In the rows, zero is written as 128.
Turns, then the turns between two rows, first turn first; the first pair answered
turn V:
[ 91  49 156 109 147 163 159 183 169 165  84 150 124 100 190] |-> [100 127  59  83 133  67  89  81  78 166  74 112 101  86 100]
[158 140 112 110  87 111  91 136 111 102 121 104 200 177 110] |-> [162  97 142 117 108 134 124 177 150 131 120 116 206 176 157]
[133 107 123 118 106 102 137 132 127 143 139 137 127 104 146] |-> [121 131 118 124  88 104 122 125 112 114 145 139 127 117 123]
[156 106 111 109 141  98 138  96 132 195 131 135 123 110 110] |-> [127 149 125 128  95 137 117 103 109 101 156 139 136 150  63]
turn F:
[171  80 158 176 164 116 166 151 154 159  94 174 136 134 143] |-> [185  85 157 188 150  92 144 122 141 153 107 177 108 106 132]
[133 133 120  96 134 112 147 116 135 156  89 126 139 150 128] |-> [131 119 140 108 130 133 157 138 153 149  96 141 140 151 143]
[139 139 140 139 118  99 109  87 102 116 142 124 101 107 106] |-> [126 150 115 111 138 102 117  91  94 133 115 105 134 136  99]
[ 77 149  99  96 133 134 118 132 103 107 112  93 127 109 123] |-> [ 72 138 115  99 139 159 134 155 122 106 108  99 136 118 138]
turn R:
[154 104 111 153 127 131 100  80 116  98 128 130  61  90 117] |-> [162  85 105 141 149 125 113  85 131 138 112 125  62  83 142]
[124  86 135 129 146 161 176 147 142 122 126 116 147 100 170] |-> [116 103 140 135 128 178 168 150 135  93 134 118 150 117 155]
[122 150 151 138  98 155 127 142 128 100 135 137 123 144 101] |-> [134 149 143 141  92 132 114 121 118 107 139 135 102 119  95]
turn L:
[111 130 119 109 155 152 148 153 140 143 114 115 159 173 125] |-> [121 120 111 106 167 133 147 139 143 174 111 114 147 153 138]
[117 161 106 123 108 121 132 128 112 114 120 141 151 112 115] |-> [136 142 105 124 117 106 136 120 119 144 116 144 138  87 132]
[145  85 174 117 164 157 174 176 193 170 120 134 135 144 173] |-> [108 140 159 107 145 183 163 186 160 111 112 119 175 199 123]
[144 121 122 132 149 112 142 123 118 162 121 112 120 112 140] |-> [136 113 154 150 130 145 150 146 136 126 140 128 121 121 142]
Now pairs of rows:
Each pair is 2 to 3 turns apart.
[111 161 115 129 100 111  99 109  97  99 149 117 124 118 106] |-> [114 149  91  99 139  97 114 113 102 149 120 100 140 115 122]
L then F
[118 142 140 133 126 138 129 133 138  83 139 130 159 162 106] |-> [126 129 154 148 119 139 128 135 142  81 151 139 145 148 113]
R then L then V
[ 71 157 121 103 132 170 148 151 119 100 112 115 183 191  94] |-> [109  82 140 109 166 153 180 164 169 188 107 129 154 139 173]
R then F then V
[155 133 109 143 116  76  99  79 104 142 125 130  91  87 106] |-> [113 130 103 103 168 131 145 150 132 166  74 106 170 161 132]
F then F
[150 153  98 127 123  81  96  83  94 142 137 115  92  98 102] |-> [154  94 129 122 159 113 145 135 154 194 122 127 112  97 170]
F then R then L
[107 123 124 118 139 156 150 138 160  96 127 107 156 155 137] |-> [123 115 143 150 110 144 136 124 156  75 157 124 116 122 130]
F then R
[155 140  99 121 123  70 105  84  99 148 126 120 109 100  93] |-> [102 155 124 109 121 154 138 152 118  99 115 118 175 184  87]
F then V
[100 116 178 145 131 158 148 128 134  79 140 149 125 130 150] |-> [112  97 150 119 170 128 165 122 145 151 112 129 131 112 178]
V then R
[132 152  83 122 127 110 122  88  99 137 117 110 144 124 115] |-> [130 123 147 161  96 163 139 130 138  93 152 154 132 125 142]
L then L
[124 149 119 134 115 148 133 137 126  95 134 129 154 161  98] |-> [128 122 124 124 134 158 160 154 149 129 120 129 161 159 131]
V then L
[ 94 168 136 140 149 111 147 144 152  87 113 139 159 175 130] |-> [113 172 135 163 124  80 123 109 137  76 144 149 117 135 120]
F then F then F
[148  96 154 152  95 144 113 118 119  98 155 157 112  95 157] |-> [158 103 106 122 125 101 103  88 100 152 128 134 112  81 154]
F then R
[137 111  87 122 128  86 119  85 130 158 135 118  96 107 133] |-> [139  85 113 134 125 107 135 110 161 163 143 134  93 103 159]
L then V then R
[ 95 132 143 152 121  99 125  79 142 114 134 160  89 143  70] |-> [ 85 141 117 123 145  89 135  80 134 143 107 139 112 161  67]
L then F
[147  98 123 142 122 116 160 115 169 175 102 146  98  99 145] |-> [119 108 143 139 117 171 177 152 182 136 103 149 132 148 137]
R then R
[141 110 113 134 144 112 101 103 120 165 121 159  94  76 115] |-> [138  93 146 154 133 142 115 129 142 140 135 177  91  79 126]
L then R then R
[126 138 109  88 141 174 182 124 101 140 111 119 183 133 147] |-> [133 169 102 111  98 145 146  80  67  95 143 128 147 110 105]
R then R then R
[125 166  89 121 136 120 124 129 111 111 112 138 142 155 117] |-> [136 124 131 145 136 143 150 160 150 116 129 160 129 139 160]
L then V then V
[144  92 162 102 134 160 159 160 166 133 126 108 141 136 156] |-> [156 107 116  79 150 109 143 115 134 174 110  90 132 117 146]
R then L then L
[133 155 115 138 121 105 110 115 109  97 141 106 117 149 105] |-> [128 122 134 131 147 142 149 164 149 126 125 110 144 171 147]
F then V
[141 108  78 130 115  66 122 135 146 135 112 125 137 114  72] |-> [118 115 102 134 103 112 133 167 159  91 115 133 161 151  69]
R then V then F
[119 113 151 132  53 182 129 158 150  66 161 133 108 111 151] |-> [ 90 159  95  83  82 177 130 153 120  80 112  91 162 164 117]
L then F
[130  97 128 128 140  92 137 105 157 151 108 125 103  89 161] |-> [108 145  92 108 138  82 119  87 118 129  96 104 124 122 117]
V then L then F
[158 151  94 133 101 107  62  63  63 121 159 136  74 113 101] |-> [168  81 167 166 101 157 104 125 134 124 182 175  60  98 168]
R then L
[142  79 167 141 150 161 164 182 178 129 105 126 157 177 186] |-> [145 151 153 175  78 128  92 113 109  34 155 133 108 159  98]
R then R then F
[138 107 108 110 163 104 143 116 132 149 117 114 119 124 133] |-> [145  97 138 141 133 112 134 114 137 116 148 138  94 105 132]
L then F
[125 150 153 142 155 166 120 163 163 135 128 134 156 157 141] |-> [152 157 152 167 123 127  89 114 140 118 160 148 103 112 122]
F then F
[106 129  81  84 151  95 126 101 111 169  87 106 153 134 124] |-> [ 90 146 137 135  81 145 110 116 111  58 146 145 136 149  96]
V then F then R
[112 168  97  84 117 108 120  43 112 208 123  93 123  95 119] |-> [ 92 193 143 125  57 157 103  60 108 104 167 120 114 118  87]
V then R
[ 94 134 194 142 109 164 180 173 174 136 161 171 146 145 171] |-> [ 91 145 137  95 155 132 184 160 160 197 110 132 173 158 172]
L then V then L
[107 141 113 134 146 135 125 128 117 129 118 112 141 161 109] |-> [128 113 145 163 127 136 121 126 133 122 150 142 103 125 128]
V then F then F
[128 110 151 123 146 127 134 149 154 175 111 114 143 140 144] |-> [130 100 173 147 133 143 135 155 162 150 131 127 134 138 141]
F then R
[177  34 121 167 122 112 174 115 154 196 156 120  92  67 204] |-> [ 90 104 137 152  98 223 186 188 142  77 137 111 190 204 148]
R then L
[139 110 125 127 124  90 111  98 117 144 134 127 101  86 122] |-> [135 109 157 146 104 120 112 115 130 109 150 140 101  95 124]
R then L then F
[ 96 154 104 112 109 153 113 122 116  91 140 111 144 165  81] |-> [119 136  73  95 146 107 116  97 118 165 114  96 136 134 107]
F then L
[131 106 134 138 131 141 126 163 167 109 182 157 123 159 152] |-> [149  92 123 133 145 117 125 149 171 145 174 153 107 135 167]
L then L then L
[102 167  97 109 116 126 135  99 138 100 129 124 113 134  85] |-> [117 153  86  96 137 101 135  89 143 146 119 120 103 109 102]
R then R
[138 123 124 138 115  93  94  97 113 124 151 128 111 104  97] |-> [148  89 132 135 141  97 117 117 140 160 142 134 115  95 133]
F then L
[170 115 132 132 121 110 112  81 144 142 141 125  80 118 154] |-> [169 103 146 138 124 127 126  97 160 140 143 132  83 122 165]
L then V
[138 127  82  89 141  92 130  91 100 166  93 104 134 103 106] |-> [102 125 146 118 110 186 158 161 129  82 120 131 163 163 111]
L then R then L
[127 129 171 164  92  93 106  68 144 109 169 148  57  64  94] |-> [134  97 182 164 112  93 127  84 170 142 163 150  58  55 127]
V then V
[147 128 131 148 104 124 104 114 110  93 151 155 104 108 119] |-> [128 155  96 112 127 120 104 112  90 105 120 132 142 140 100]
L then F
[104 112 148 150 131 164 123 152 160 110 131 131 131 167 122] |-> [136 112 111 146 144  93 100  97 136 158 128 125  90 114 116]
V then V then L
[117 151 122 125 124 126 119 126 109 108 141 134 129 141  96] |-> [121 120 134 120 150 144 146 155 138 144 126 136 140 140 137]
F then V
[ 93 168 118 145 112 170 108 145 121  78 118 117 163 187 132] |-> [115 161 132 177  84 145  87 117 115  61 151 134 117 143 123]
F then R
[147  72 161 131 157 162 175 196 136 120 136 139  95 147 152] |-> [154 105  83  83 190  99 154 149 100 174  95  98 105 143 123]
V then F
[100 181 107 109 108 132 110 106  83  76 119 105 141 161  76] |-> [101 130 175 137 102 192 148 166 142  63 140 136 140 164 133]
V then R
[126 134 131 145 112 123 110 110 115 122 136 129 120 124 111] |-> [115 128 145 146 110 146 114 131 128 113 136 132 135 141 117]
F then V then R
[121 159 130 135 112 125 110 118 110  91 144 129 130 137  92] |-> [120 139 153 143 111 147 124 142 131  87 150 140 130 140 113]
L then V
[ 99 122 134 112 124 175 170 180 164 106 104 130 161 151 126] |-> [110 144 142 141  79 161 139 146 138  57 136 142 122 129  93]
R then F
[111 115 104  88 161 120 136 128 148 176  90 114 128  98 117] |-> [100 156  91  95 136 113 110 103 114 134  99 113 128 111  74]
F then V
[149 111 142 152 141 150 142 133 164 147 141 146 121 102 140] |-> [130 127 137 144 146 169 150 152 161 132 130 136 147 135 133]
L then V then L
[118 136 117  92 134 134 122 177 169 113 142  98 150 131 116] |-> [130 132 136 114 112 135 114 171 169  86 169 113 129 112 111]
F then R
[132 119 140 114 146 194 162 134 129 135 110 113 151 148 131] |-> [130 154 124 124 116 169 129  97  94  99 127 109 135 139  84]
F then L then R
[109 148 108 109 149 149 123 130 107 101 115  98 168 167 113] |-> [122 160 101 119 133 115 103  95  89  98 129 100 139 138  98]
R then R
[112 162 111 109 142 139 124 130  98 126 104 113 177 171 107] |-> [108 161 124 120 127 149 124 135 102 108 114 120 174 175 106]
L then V then F
[117 133 109 110 137 154 145 132 135  98  98 110 169 139 132] |-> [116 133 128 125 118 160 138 134 140  74 114 120 158 132 129]
R then F
[102 176 128 112 122 131 120 140 109 110 158  95 153 153 117] |-> [114 171 126 124 107 110 104 118 102 105 174 102 125 124 110]
L then V then R
[159  97 141 143 130  97 109 120 151 154 155 135  88  80 147] |-> [142  91 171 153 122 144 126 159 169 121 163 147 108 109 151]
L then F then V
[146 158 123 170 116 116 123 137  93  83 147 139 168 149  94] |-> [183 109 136 181 131  91 133 132 118 135 153 151 131  92 142]
L then L
[123 150 108 120 128 127 121 117 121 113 118 120 144 145 111] |-> [136 117 143 143 120 147 137 138 147 110 141 142 131 128 144]
V then F
[101 176  83 132 128 141 120 105  92 101 125 129 183 137  92] |-> [ 95 168  82 120 145 151 138 127 106 118 111 128 200 148 112]
R then F
[159  81 149 141 134 112 133 129 161 161 137 139  99  85 164] |-> [113 166  96 102 130 124 108 119 102 108 109 100 156 164  86]
L then L
[ 81 156 183 117  98 187 107 155 120  67 148 130 151 182 108] |-> [119 151 176 144  75 126  70  95  97  72 175 141  84 115  99]
F then R
[122 127 123 145 107  92  95 131 125 142 158 120  95  68 153] |-> [103 127 107 109 152 112 122 166 137 180 115  98 145 110 171]
F then R then F
[137 168 121 125 104 109  84  91  98 101 123 115 102 113 112] |-> [143 106 147 113 150 139 139 147 158 167 100 120 125 114 185]
V then V then R
[ 87 134 158 133 105 187 115 147 114  76 153 101 157 204 114] |-> [140 129 106 129 115  77  73  58  79 153 151  87  90 115 110]
V then F then V
[ 78 117 149 143 123 177 138 150 158  23 189 129 151 155 129] |-> [116  55 130 115 188 131 169 153 195 146 152 121 140 107 202]
V then F then R
[101 125 102 144  83 127 104 111 102  41 167 120 110 130  89] |-> [ 94  94 137 152  93 172 137 157 144  42 168 135 124 146 126]
L then V
[118 123 113 106 158 121 129 108 119 156 114 103 134 134  85] |-> [136  89 156 137 141 136 141 120 148 150 143 131 100 102 116]
L then R then F
[143  82 180 136 153 127 141 146 162 167 119 153 123 108 165] |-> [118 149 113  94 162  92 111 105 105 165  85 106 157 148 103]
V then F
[138 116 127 160 151 214 161 167 146  96 141 139 182 144 141] |-> [147  95 131 159 160 201 166 167 160 119 140 147 172 127 157]
V then F then L
[118 112 126 136 143 147 158 159 185 134  99 121 142 152 136] |-> [116 147 132 156 100 148 128 139 158  77 126 130 124 152  94]
R then R
[155 106 129 164 108 149 109 145 132  96 136 164 132  97 143] |-> [128 127 102 132 131 166 120 160 122 104 102 145 181 147 136]
L then V then L
[139  84 147 151 116 123 131 131 160 135 142 151 112 117 165] |-> [103 127 105 112 140 135 129 138 135 135  99 122 168 178 134]
L then L then F
[131 139  73  89 168  83 115 132 109 142  68  91  65 130 128] |-> [107 117 132 108 158 169 149 204 156  96  82 117  97 174 153]
F then L then L
[130 149 116 119 130  93 114 119 117 117 129 100 116 133  97] |-> [118 144 119 103 147 117 137 148 132 126 112  96 142 153 111]
R then F then R
[162 100 129 112 176  81 154 124 151 208 117 141 117 112 167] |-> [114 192 101 100 136 101 114 107  87 108 118 119 153 180  75]
V then F then R
[ 55 140 154 135  80 117  99 121  53 120 117  98 132 133  97] |-> [ 80  86 199 164  79 132 121 144  94 138 139 130 105  97 147]
V then F
[154 107 146 144  97 123 115 102 125 131 144 148  85  96 136] |-> [142 141 101 115 114 100 109  84  99 152 114 115 107 114 111]
L then L then R
[136 117 140  98 192 103 177 170 144 161  89 134 124 128 158] |-> [109 155 139  94 176 133 169 183 127 110  89 125 153 170 120]
L then L
[150 103 125  97 182 134 141 129 115 175  88 111 143 120 121] |-> [162  76 166 131 159 151 147 139 134 156 124 139 112  93 139]
F then F
[141 158  99 126 125  81  98 101 103 127 136 109 107 121  95] |-> [124 167 111 133 111 106 100 119 106  88 141 113 121 142  86]
L then L then L
[127 105 174 164  88 175 150 135 137  60 141 184 147 131 118] |-> [141 142 120 149  84 107 106  70  88  73 136 159 123 103  75]
R then F
[105 123 122  87 162 162 143 175 146 158  80 101 180 162 150] |-> [102 146  99  81 162 147 126 152 125 156  76  89 183 163 125]
R then L then R
[134 143 154 158  61 164 138 136 131  56 119 123 134 188 122] |-> [134 115 161 146  92 178 169 164 159  97  97 126 151 191 162]
V then L
[176 105 122 133 123  71 123 103 118 148 124 123  96 103 120] |-> [124 140 130 117 118 140 135 147 114  87 109 115 160 187  91]
R then L then L
[109 129 146 119 132 162 116 149 156 111 112 135 152 160 131] |-> [111 157 108 108 133 123  92 106 126 116 109 119 140 148 102]
V then V
[133 118 147 149  84 121 134 133 130 103 141 150 112 116 128] |-> [111 142 125 114 109 137 147 149 124 112 109 126 159 159 120]
L then V then L
[159 103 152 116 118 132 124 117 124 127 141 145 109 121 169] |-> [150 134 111  94 124 114 109  92  97 131 123 120 127 136 139]
V then F
[136 123  90 135 117  79 130 116 137 129 129 120 131  98 143] |-> [114 147 101 139 102 106 126 127 128  81 135 118 148 129 119]
V then F
[151 138 139 151 105  79 101  90 110  97 159 115  82  93 108] |-> [110 156 100  87 162 115 136 135 116 131  93  78 167 172 115]
F then F
[127 112 121 138 147 137 153 149 150 172 103 125 136 145 157] |-> [125 104 150 160 124 154 151 155 155 141 125 139 122 141 158]
F then R
[150 132  95 131 150  91  84  60 116 180 128  83  93  95 144] |-> [106 105 169 147 144 205 136 161 175 118 133 107 148 166 175]
R then V then V
[123 165  87 111 135 104  98  99  98 125 106 117 129 147  93] |-> [128 109 166 159 112 164 131 155 156  99 144 161 112 135 144]
F then F then F
[132  91 173 152 133 164 133 169 161 117 146 163 116 106 166] |-> [125 119 103  97 186 124 133 147 140 186  89 119 152 122 154]
V then F then F
[150 123  94 115 145  98 133 105 106 131 127 124 112  71 117] |-> [142 104 105 104 168 120 156 139 129 153 110 124 141  87 143]
R then F
[145  89 155 123 157 165 153 134 138 117 141 147 139 114 152] |-> [130 111 134 104 168 166 151 137 125 119 119 133 169 146 133]
L then V then R
[118 148 150 161  96 133 122 116 118  91 159 134 127 134 127] |-> [102 145 151 146 111 154 138 141 129  96 142 130 152 159 137]
V then L
[177  62 135 135 150 106 135 127 156 203 137 159  90  65 177] |-> [115 184  58  85 138 106  92  98  73 136 101 109 157 160  64]
V then F
[131 159 109 119 120  85  92  82 104 108 141 124 113 117 104] |-> [140  91 146 122 153 119 145 135 168 165 131 139 124 109 179]
R then F then L
[145 117 101 133 132  99 118 105 121 121 157 154  67  87 114] |-> [118  95 117 107 169 154 163 171 160 143 125 147 129 140 152]
R then R then R
